The rows below come in pairs that one turn or mirror swaps. Which row does each named row swap with?
rupe: [  3   3 -15 -16 -22 -19  -7   7  -6  -7   9 -27   3 -12  25 -30 -18]
Gituk: [  4  18  21 -14   6 -11  18 -10   8 -12  19 -10   8  -9  17   6 -10]
geta: [ 10  21  21 -12  14 -27  12 -16   5 -14   9 -13  15 -11  17   2  -7]
kelov: [-22   8 -16 -20 -20  -9  22  -5  -8 -12 -29 -14  11 -10  24 -27  -1]
Kos: [ -2  14   5  24   1 -41  11  13   7 -11  11 -13  16  -6  20  -4  12]
dires: [-13  20  -8 -28   1  16  11  -7  -2 -14   4 -11  -1   0  15 -12   3]
dano: [-12 -14 -29 -10   3  -6  19 -11  11  -5 -14  -6  16  -4  23  10  19]
guk: [ -3 -14  -3  -7   3  -6  35 -17  13   1  -9 -14  12   9  17  -4  18]
revav: [ -3   9   4  22   1 -44  11   3   9 -12  10 -10  16  -3  21  -8   8]
dig: [-28   6 -21  -6  16 -19   6   7   8  -3 -11  10  14  -9  35 -16  -2]
Mekid: [  4   5  -1  10   3  -7  31 -15  -3 -18   0 -43   7   0   8  -4   5]
zikiv: [ -7   5 -27   1  -5   2  -3   7 -19  -7  15 -16   0  10  35 -12   4]
zera: [-17   8 -18 -28  -7 -23   6  -5  -3  16   7  -8  14   7  20 -14 -25]
Sivok: [ -2   0 -29   3   2   1  -2  10 -13 -15  10 -14  -9   9  28  -8   3]
guki: [  2  16   6  18   1  -5  16 -13   0 -22  -6 -43  14  -6  18  -7  -1]
lib: [  8  21  17  -9  12 -28  19 -12   7 -10  19 -11   7 -10  15   6 -14]
gami: [ 14  12  14  -5  -9 -11  18   9 -18 -18  -2   9  -9 -11  20 -17  10]
Baful: [ 18   2 -14  17  -7  -5   9   9  -2   8 -20 -18   9  -8   4   0   8]
vozi: [ 13   3 -17   3 -17   5  -7   4   1   2 -17 -16   7   0   7 -21  10]
lidus: [-16 -17  -6   6  -5 -20  30   4  -9  -3 -11 -20 -12 -29  25   0 -17]
Soku: [-19   8 -21 -26 -10 -25   1  -3  -2   7   6 -18  16  -2  24 -20 -22]
pum: [ 11 -11  -5  16 -14 -11  -5   8  -2   6 -22 -11   6   1   3 -11   5]
riziz: [  2 -18   3  23 -11 -20  13   6   5  -2 -12 -16   2 -25   9  -1 -12]
butu: [  2  -9  -7   6   5  -8  40 -19   3  -4  -3 -27  11   6  11   3  12]
pinaf: [  0  26   6   0 -27 -17   7  -2 -24   0   7 -24  -2  -7   8  -2  -8]
Mozu: [-14 -13  -8  10 -10 -20  25  -3  -4   5 -10 -25  -6 -30  31   2 -18]
bis: [-28   3 -19  -2  14 -15  11  10   3  -4 -10  14  16  -1  36 -14  -2]
gopu: [ -8  -4 -25  -8  -7  -5   6  -2   7 -27 -10  -9  -4 -23  24  13  18]
fomi: [-21   6 -18 -27  -9 -24   5  -3  -3  14  10 -14  16   3  26 -11 -23]
Pilal: [-33   2 -15  -8  13 -16   3  11   3  -5 -12  10  15  -8  33 -17  -1]
movi: [-22  -3 -15 -20  -9  -7  30  -5 -18  -3 -27 -19  -1 -18  19 -16 -10]
zat: [ -2  10   0  27  -3 -39  19  12   7 -13  11  -5  13  -5  23  -7   4]
Razem: [-18 -18 -18 -10 -13  -6   7   0   2 -30 -11  -6  -3 -15  15   8   6]
Dopod: [-16  13 -16 -23 -18 -17   9  -1  -8  18   9 -14  15   2  26  -7 -21]
Num: [  9  18  22 -12  13 -24  17  -8   8  -7  15 -13  13 -10  15   4 -11]
nutub: [-26  11 -12   1  17 -11  -2   2   1 -15 -16  -4  21 -15  38 -19  -8]
pufo: [-19 -16 -14  -2  -9 -10  33   1  -9   1 -15 -19  -8 -25  21  -9 -19]
gib: [ -2 -12  -9  -2  10  -7  38 -15   7   4  -7 -20  11  11  13  -2  20]
Leken: [ 14   7   2  -3  -9 -17  17  10 -22 -16  -7   9 -13 -10  16  -9  10]
Kob: [ -2  16   0  12 -13 -39  14   3   8 -15  -2 -16  28  -5  17 -22  14]
masan: [ -4   3 -10  -2 -16 -10  -5  -8  -8 -34 -11  -8  -4 -22  21  13  10]
Gir: [ 14  17   6 -23  10 -12  -1 -19 -13 -18  -7  -9  13  -3  27   0  10]
debe: [-21   9 -20 -24 -10 -21   8  -5   0  16  10 -12  18   4  17 -12 -23]
gine: [  5  19  20 -12  10 -23  19 -13   8  -9  13  -9  12 -15  11   8 -14]

gopu swaps with pum
pinaf swaps with dires
butu swaps with pufo
Gir swaps with rupe
movi swaps with Mekid

